In the rows, 128 means zero.
which system made each run:
run 1, H (10 x 20):
[[ 84 130 104 102 140  93 103 135 129 171 106 151 145 135 124  73 124 142
  136 124]
 [110 137 121  92 123  82 156 146 109 145  92 152 175 117 127 132 146 100
  155 118]
 [127  91 114 156 119 133 150 149 122 141 108 110 189 128 146 140 124  85
  156 156]
 [119 147 133 153 152 184 156 148 147 104 106 125 154 130 128 104 138  98
  113 184]
 [153 187 139 150 157 142 121 131 152 101 128 124 106 100 118 154 122  66
  118 130]
 [133 116 102 160 100 140 127  81 119 102 172  98  89 115 101 155 121  93
   93 111]
 [103 134  97 145 158 151 123  81 120 131 173 118  87 111 111 102 107 193
  122 131]
 [121 148 140  68 124  88  93 119 140 150 141 156 104  82  92  77 114 166
  137  88]
 [131  85 137  77  85  77 156 132  75 145 128 130 153 101 122 153 138 155
  175  93]
 [134  46 147 132 121 140 151 166 128 156 113 115 190 138 157 111 121 173
  166 171]]
run 2, J (10 x 20):
[[128 149 102 127 123 110 123 132 107 117 126  98 113 135 101 146 128  43
  114 113]
 [106 116  74 153 151 117 154  78 132 129 168  96 133 133 126 150 113 128
  118 131]
 [110 165  94 119 135 149  93 113 139 144 141 123 117 116  89  58  97 132
  145 123]
 [116 168 127  87 132  78 157 139 106 117 149 136 157  85 106 125 158 125
  153  93]
 [152  78 114 136  82 133 147 111 131 147 138 120 181 110 136 144 100 142
  190 125]
 [109 116 150 136 131 179 141 176 115 110 120 127 157 122 124  60 152 158
  124 175]
 [171 179 186 129 163 131 137 161 172 108 107 161 141  89 150 164 138 113
  141 138]
 [163  87 142 157  63 163 131 123 103  96 127 103 102 135 117 178 130  72
  107 123]
 [103 104 123 180 180 161 134 103 127 114 167 109  83 142 146 132 130 185
   75 162]
 [140 183 144  92 137 123  63 105 170 143 120 166  55 108  99  94  97 132
  107  97]]
run 3, U (10 x 20):
[[147  85 144  77  97 116 201 115 103 116 117 102 141 117 107 180 132 104
  129 131]
 [158  85 138 140 173 160 138 155 136 128 162  56 128 153 136 131 101 159
  142 170]
 [160 177 169  78 139 134 127 150 199 101 129 123 109 146  99  99 132 101
   75 136]
 [165 169 118 112 126  90 137 123 101 115 156 102 105 170 127 212 135 115
  155  75]
 [123  76  85 148  83 122 121  90 156 131 193  92 141 191 125 111 119 166
   97 115]
 [105 224 115 109 157 156 114 137 150 130 123 165 122 170 123  65 135 196
  142 130]
 [138 164 127 125  80  43  79 161 134 137 131 166 172 122 139 141 157  82
  159  59]
 [ 94  74  82 166  54 162 187  89  79 130 112 146 188 162 151 155 148 158
  156 139]
 [102 141 142 211 174 192  81 187 143 126 118 144 152 115 161  44 134 154
  135 191]
 [138 196 174 132 106 128 121 135 156 100  64 208 124  67 128 152 156  32
  102 119]]
run 4, C (10 x 20):
[[138 139 118 135 136 167 136 131 128 143  86 127 130 169 142 149 104 122
  156 155]
 [122 141 130 150 149 106 102 165 140 114 134 113 126 147 130 117 149  77
   87 131]
 [132 165  93 138 126 137 151  77 141 121 128 133 121 144 125 173 111 106
  131 120]
 [103 131  88 167 126 134  86 128 101 131 158 101 104 138 111  91 122 123
  125 120]
 [ 97 167 108 106 144 106 152  93 152 129 141 160 143 103 114 107 136 148
  115 117]
 [132 133 118 116  94 123 103 136  86 148 121 131 133 103 108 110 110 130
  186 101]
 [100  81 131 122 120 107 172 140 116 123 139 127 181 102 128 106 160 135
  114 146]
 [157 135 157 135 131 178 131 145 148 142  84 152 151 103 143 128 103 138
  176 159]
 [140 110 179 134 117 129 124 181 111  93 121 116 116 112 120 130 164  75
   81 138]
 [156 118 133 159 146 154 162  86 150 115 136 122 114 117 148 206 108 129
  126 147]]
run 5, J (10 x 20):
[[156 187 140 139 144 120 108 157 176 100 144 122 124 175 131 139 143  92
   98 118]
 [136 163  89 163  94 124 122  96 130 103 162 114 116 183 129 173 134 101
  111  92]
 [ 87 145  65 188 121 129  93  96 122 128 178 127 120 156 132 100 133 157
  116 107]
 [ 85 196  96 130 117 109  98 102 135 138 134 192 133 105 119  80 141 162
  141  91]
 [107 133 114 134  83  93 128 129  75 142 114 169 172  83 132 133 148 129
  187  90]
 [ 96  57 127 164 101 148 156 129 109 143  99 160 192  86 160 114 139 155
  156 163]
 [123 133 178 144 156 196 134 173 127 124  57 167 140  79 146  93 131 125
  141 193]
 [163 120 198 137 146 138 149 157 123  96  88 136 106  64 136 190 143  53
   99 151]
 [151  56 138 161 132 176 150  80 114 113 128  87  61 123 125 197  91 102
   82 163]
 [115 116 134 119 197 150  93 106 137 132 156  90  18 121  93  90  98 154
   57 153]]
run 6, Y (10 x 20):
[[ 99 133 130 145 161 116 125 134 114 116 147 131 118  91 123 110 149 131
  105 132]
 [145 133 131 116 112 132 126  91 140 140 122 147 112  93 117 148  98 134
  148 115]
 [112  92 134 118 124 132 129 147  76 127 132 106 114 110 107 103 136 137
  127 135]
 [138 116 148 102 154 115 158 115 160 143 125 144 143 100 137 149 114 161
  141 140]
 [156 108 155  96 107 152 119 163 112 130 102 106 112 137 104 115 114 109
  136 139]
 [130 105 146 116 160  94 167 143 132 117 140 110 142 138 145 166 152 132
  104 140]
 [165 126 129 126 116 164 114 117 168 138 123 109 111 172 125 140  88 123
  130 139]
 [107 149 127 114 151 103 125 160 114 106 148 109 107 162 114 108 163 118
   78 123]
 [151 145 103 129 122  94 116  88 170 145 151 133 128 156 140 176 103 136
  143  91]
 [ 99 123  91 129  87 140 104 133  94 130 142 111 123 170 100  68 134 135
  120 117]]
run 7, U (10 x 20):
[[149 119 163  74 153 142 158 148  86 119 102  99  84 108 100 155 120 117
  128 144]
 [162  70 154 107 160  86 141 133 156 132 165  75 120 125 128 164 110 117
  103 130]
 [155 129 132  64 136 156 152 114 146 129 126  91  87 184  92 129  98 148
  109 141]
 [148 161 132  89 173  66 113 167 142 125 175  85 119 171 118 133 139 133
  119  98]
 [151 135  98  83  82  99 148  93 173 143 142 117 157 205 120 152 112 134
  133  95]
 [108 166  86 133 125 132 122 165  98 122 156  98 154 211 129  92 150 166
  156 118]
 [124 184 114 151 110 101 115 138 207 128 135 170 206 158 155 107 149 115
  132 113]
 [121 180  93 173  62 166 122 137  79 115  97 152 155 173 136 139 148 105
  175 110]
 [ 85 121 104 241 120 137 116 132 129 102 160 155 181 104 169 115 171 125
  113 138]
 [116 178 123 191 102 215  98  88 142 123  78 198 111  85 132 107 105 119
  139 152]]
run 8, H (10 x 20):
[[132 157 115 144 170 133 137 156  93  92 153  64  96 144 106 146 141  67
  107 135]
 [141 138  93 137 140 117 134  63 198 124 187 100 120 139 116 146  97 118
   94 119]
 [112 179  79 108 115 150 101 113  86 123 163 101  84 151  73  72 115 155
  148  97]
 [114 139 120 108 138  38 126 123 147 136 193 140 166  91 130 117 151 167
  139  78]
 [136 112 104 105  46 147 135 115 109 157 111 146 181 139 114 104 104 163
  208 109]
 [109 119 170 151 150 124 141 220  98 108 124 140 196 102 158  92 190 154
  146 154]
 [177 145 175 139  98 164 150 128 201 124  69 180 181 116 165 172 117  94
  150 153]
 [142 123 157 201 108 199 115 174  62  76 109 100  89 140 128 150 159  66
   99 156]
 [127 133 142 193 184 148 138  70 201 102 155 148  87 107 160 181 123 137
   48 156]
 [125 163 105 117 107 174  55  74 104 138 117 133   4 131  70 103  77 121
  108  99]]
run 9, F (10 x 20):
[[165 122 134 125 147 119  92 145 147 143 143  93 101 181 138 151 103 140
  135 118]
 [114 132 120  88 112 103 131 128 127 119 138 120 104 188 109 115 151 131
   76 109]
 [130 156  93 125 144  97 120 124 120 147 138 120 129 182 145 162 120 150
  162 101]
 [100 129  92 118  90  98 107 129 137 143 135 129 155 171 115  80 137 114
  112 107]
 [107 180 101 137 133 121 151 135 110 131 112 159 169 152 148 141 150 147
  169 121]
 [119 125 110 167  91 109  95 142 151 138 123 146 179 119 138 108 131  76
  139 116]
 [ 93 153 117 174 116 169 165 122 100 102 102 165 156 117 141 131 163 124
  126 152]
 [126 135 135 200 147 138  84 134 153 130 130 150 135  74 153 128 120 103
  132 137]
 [104 128 140 147 104 168 139  93 111 100 110 164  90  76 106 120 139 114
   83 140]
 [127 104 138 159 173 133 112 112 100 142 135 129  88  62 139 155 105 156
  145 135]]
run 10, K (10 x 20):
[[116  81 156 161 149 146 107 172 101 125 147 111 119 137 149 100 147 191
  118 154]
 [146 136 178  92 124 125 119 115 188 142  82 192 112 129 146 140 122 154
  103 131]
 [139 100 145 125 122 116 111 164  56 128 103 102  78 160 132 175 141 105
  125 117]
 [109  65 121 137 156 102 149  95 176 143 149 120 134 153 153 142 120 155
   71 154]
 [132 186 112  96 148 159  91 134 133 154  82 133  80 181 110  99  92 133
  145 133]
 [112 136 132 104 162  24 126 152 115 125 156 120 130 118 134 163 168  91
  100  88]
 [134  83  65 122  83 138 156  58 139 163 128 103 151 174 124 159  75 129
  158 128]
 [ 87 167 109 131 167 135 102 195 112 130 137 104 153 156 113  28 149 138
  131 150]
 [151 190 145 103 131  75 156 113 186 126 106 185 181  93 150 184 137  96
  152  99]
 [134  80  92 176  53 164 125 139  55 115 129  74 133 159 110 144 127  59
  148 128]]
run 11, K (10 x 20):
[[120  83 116 134 145 136 122 135  89 149 112  95 105 142 127 138 108 120
  133 148]
 [112 122 136 100 168 111 135 125 166 142 121 132 129 124 123 106 123 129
   94 149]
 [150 155 125  94 143 120 128 133 117 139 105 113 106 139 112 156 104  98
  152 118]
 [124  94 113 120 135  85 141 129 126 125 166  81 137 137 118 134 135 102
  102 122]
 [134 155  98 108 138 154 144 103 158 139 133 114 140 159 114 116  96 150
  152 140]
 [134 175 129 115 136  95  99 174 129 117 146 118 140 131 112 103 145 101
  137 101]
 [136 125 109 128  94 104 168  95 133 118 147 129 167 132 133 175 137 120
  140 107]
 [123 125 101 173 105 175 108 146 120 127 142 107 150 157 124  85 120 135
  151 142]
 [111 184 149 137 142 124 134 143 158 105 122 181 155 105 137 107 167 139
  114 129]
 [154 130 129 165  84 140 115 119 103 122 111 145 120 107 136 180 122  95
  158 108]]
run 12, F (10 x 20):
[[176 132 157  90 152 102 105 208 149 143 121  83 151 175 131 121 121 103
  158 132]
 [144 134 129 101 105 105 178 139 152  99 130 102 160 201 128 172 161  78
   82 123]
 [144 158  84 194 144 154 110 145 129 116 153  76 134 223 153 157 120 114
  145 134]
 [ 88 194  91 159 132 110  97 122 170 102 172 141 123 176 118  79 163 116
   62 110]
 [109 222  68 161 111 115 102  81 101 126 146 164 109 141 127 161 134 141
  165  68]
 [ 68  95  67 172  73  95  93  97  97 150 164 149 160  96 121  73 138 138
  138  94]
 [ 82 162 118 134 120 156 152 105 125 147  91 215 177  77 145  87 136 206
  180 141]
 [141 114 181 137  95 111  91 182 123 144  81 180 174  27 140 102 134  82
  177 121]
 [126  51 174 151  92 170 203 117 107 101  75 156 167  64 154 180 150 100
  113 175]
 [163  78 188 201 188 214 104 165 150 124  96 109 101  91 163 132  90 118
  119 210]]
run 13, Y (10 x 20):
[[107 140 131 125 132 132 155 139 132 120 124 152 161 135 134 110 155 160
  124 138]
 [156 149 147 147 118 129 101 154 146 131 111 146 144 127 146 141 124 113
  154 122]
 [112 103 133 156  98 135 143 130 107 104 125 133 134 136 131 137 159 107
   91 135]
 [123 140 120 175 158 156 123 108 138 131 127 143 114 130 152 151 116 151
  132 147]
 [117 131 141 129 120 133  90 125 133 123 119 143  89 108 104  94 128 106
   87 122]
 [113 128 118 119 141  96 143 102  86 132 129 135 101 111 129 173 134 141
  132 107]
 [127  72 118 122 116 132 110 108 133 163 132 117 121 117 118 102  90 150
  139 134]
 [106 145 143  73 156 126 158 145 111 135  96 141 132 118 108  99 140 147
  131 145]
 [171 105 154 109 129  88 124 155 140 148 119 111 154 116 138 166 112  97
  163 119]
 [129  84 124 120 100 157 175 127 116 115 123  94 146 169 120 133 135 113
  103 159]]
run 14, C (10 x 20):
[[130 143 111 157 114 130 111  95 128 117 171 138 111 126 131 140 128 173
  134 100]
 [105 120 122 119  91 124 110 108 122 136 140 158 114 127 116  90 134 178
  112 105]
 [111 126 138 107 124  99 134 133 104 144 117 167 143 106 138 127 145 179
  152 111]
 [129  71 149 118  89 110 129 142 121 153  98 151 162 114 140 126 130 130
  142 130]
 [123  94 158 135 140 153 157 160 111 127  83 138 149 129 152 142 144 130
  125 170]
 [154 119 169 153 149 134 113 155 160 126  98 133 123 119 153 157 122  85
  109 154]
 [136 123 135 139 134 147 135 112 117 107 116 111  74 147 122 174 124  87
   81 140]
 [127 130 104 156 174 124 105  95 137 130 164  98  74 136 128 152 102 133
  102 129]
 [112 149 101  82 136 110 104  86 142 146 145 123  74 142  88  99 101 145
  101 103]
 [111 143  96  72 146  67 131 125  92 151 152 113 122 130 104 120 127 162
  161  87]]

runs to name:
run 15 (2 x 20):
[[113 128 135 137 140 106 119 164 138 116 153 114 149 134 127  95 155 118
  100 131]
 [143 172 120 135 116 141 141 102 153 118 123 153 132 145 134 163 122 129
  139 118]]
 : F
run 16 (2 x 20):
[[ 72  97  92 157 122  94  87  82 100 172 125 174 108  92 142 118 117 167
  134 104]
 [ 70 111 125  90 114 111 127 116  87 168  69 188 128  80 118  82 131 155
  140 128]]
 : J
run 17 (2 x 20):
[[121 132 137 146  80 153 145 142 119 101 111 150 159 131 124 113 159 106
  115 136]
 [135 138 140 194 144 167 135 139 124 108 129 142 141 108 158 156 139 136
  139 150]]
 : K
run 18 (2 x 20):
[[167 132 172  82 171 120 196 120 160 113 124 122 141  75 125 187 120 124
  137 145]
 [184  70 145 123  96 174 116 141 119 126 140  57  98 138  95 132  82  95
  136 144]]
 : J
run 19 (2 x 20):
[[141 153 158 134 116 128 141 183 134  95 131 129 178 108 123 111 164  91
  135 133]
 [159 133 136 177 111 170 160 116 147 100 134 130 155 126 151 185 128 121
  142 143]]
 : J
run 20 (2 x 20):
[[174 164 163 137 176 155 137 147 199  98 179 109 143 111 132 125 119 164
  131 148]
 [179 168 167 103  77 149 111 145 140  83 150 123  88 141  89 130 141 110
  104  94]]
 : Y
run 21 (2 x 20):
[[141  68 154  79 119 118 189 125  90 103 170  82 111 142 108 157 151 187
   98 128]
 [179 116 152  91 162 135 103 146 181 164 139  99 122 167 139 121  73 196
  169 139]]
 : H
run 22 (2 x 20):
[[160  87 138 139 116 117 119 129 139 144 135 110 137 121 141 163 103 124
  150 125]
 [118 105 140 114 130 158 142 137 125 120 115 116 111 160 119 109 134 139
   89 158]]
 : C
run 23 (2 x 20):
[[194  98 161 106  87 167 166 149 136  98 162  75 149 143 108 148 119 142
  152 136]
 [173 123 171 134 139 145 135 183 159  92 176  89 141 166 138 129 149 162
  109 140]]
 : F
run 24 (2 x 20):
[[120 103 115 166 156 147 173  84 137 127 125 132 140  96 151 180 115 130
  129 160]
 [132 131 142 135 147 189  98 133 131 125 112 114  79 101  97  82  96 106
  112 162]]
 : Y
run 25 (2 x 20):
[[136 110 159 151 146 128 128 190 111 121 113 121 157 125 152 137 151 119
  139 151]
 [145 112 151 147 113 150 151 110 171 114 106 146 136 134 145 164 126 104
   96 152]]
 : Y
run 26 (2 x 20):
[[116 104 102 122 107 123 140 137  82 126 139  88 137 141 104 119 132 103
  133 128]
 [123 142 114 134 164 124 152 117 163 134 148 125 165 119 138 125 118 150
  145 145]]
 : Y
run 27 (2 x 20):
[[109 154  98 109 191  60 116 147 155 142 144  90 128 200 133 134 137  88
   86 120]
 [125 176  53 112 128  88 137  80 156 153 136 111 145 199 120 163  98  86
  142  97]]
 : K
run 28 (2 x 20):
[[171 130 151 121  73 169 147  90 148 118 120 157 118 130 128 175 108 162
  146 116]
 [125 100 153 159 117 145  93 179  85 107 155 103 101 145 129 101 157 152
  106 132]]
 : K
run 29 (2 x 20):
[[117 133 166 134 181 120 145 138 158 112 133 154 120 135 161 143 158 180
   80 149]
 [169 146 144 117  87 139  77 125 141 142  93 146  80 151 122 152 100  98
  134 101]]
 : J
run 30 (2 x 20):
[[113 104 129 118 100 143 133 128 130 115 134 117 131 117  94  78 135 103
   88 141]
 [135 166 127 121 178 129 159 123 118 124 133 124 127  99 130 161 120 148
  165 133]]
 : H
run 31 (2 x 20):
[[100 107  99 150 164 111 145 115 112 152 124 124 145 123 152 146 121 139
  144 144]
 [113 127 127 107 124 139 115 131 150 145  98 140 139 120 106  75 115 103
  118 147]]
 : H
run 32 (2 x 20):
[[103 158  99 182 130 161  93 127 110 140 102 155 121 151 146 115 125 132
  144 135]
 [ 87 138 126 157 133  94 112 122 126 128 115 176 133  93 141 123 158 108
   94 118]]
 : K
run 33 (2 x 20):
[[149 130 135 124 106 116 115 143 121 103 149 100 105 128 102 139 137  77
  101 108]
 [130 126 102 145 142 143 160  87 130 119 163 104 124 138 127 158 116 159
  131 135]]
 : C
run 34 (2 x 20):
[[101 195  99 124 116 152 125 125 101 103 142 136 109 151  96  91 149 140
  119 109]
 [128 154 107 158 126  80 105 113 153 139 164 155 163 102 147 143 129 142
  161  88]]
 : U
run 35 (2 x 20):
[[139 123 131  66 113  88 126 138 107 125 151  96 109 119  84 117 127 111
  125  94]
 [140  98 108 102 134 115 172 116 125 140 157  91 162 137 127 145 113 166
  167 130]]
 : C
run 36 (2 x 20):
[[ 89 137  91 152 160 135 119 136  95 136 137 111 125 141 126  95 133 141
  133 142]
 [119 163 122 107 133  99 125 113 173 140 122 160 151 103 119 108 124 109
  128 114]]
 : C
run 37 (2 x 20):
[[133 106 134 128 112 122  96 142  92 133 130 114  89 140 120 128 126 138
  125 112]
 [113 101 135 108 140 102 146 112 141 143 135 141 129 132 138 133 134 173
  106 130]]
 : K
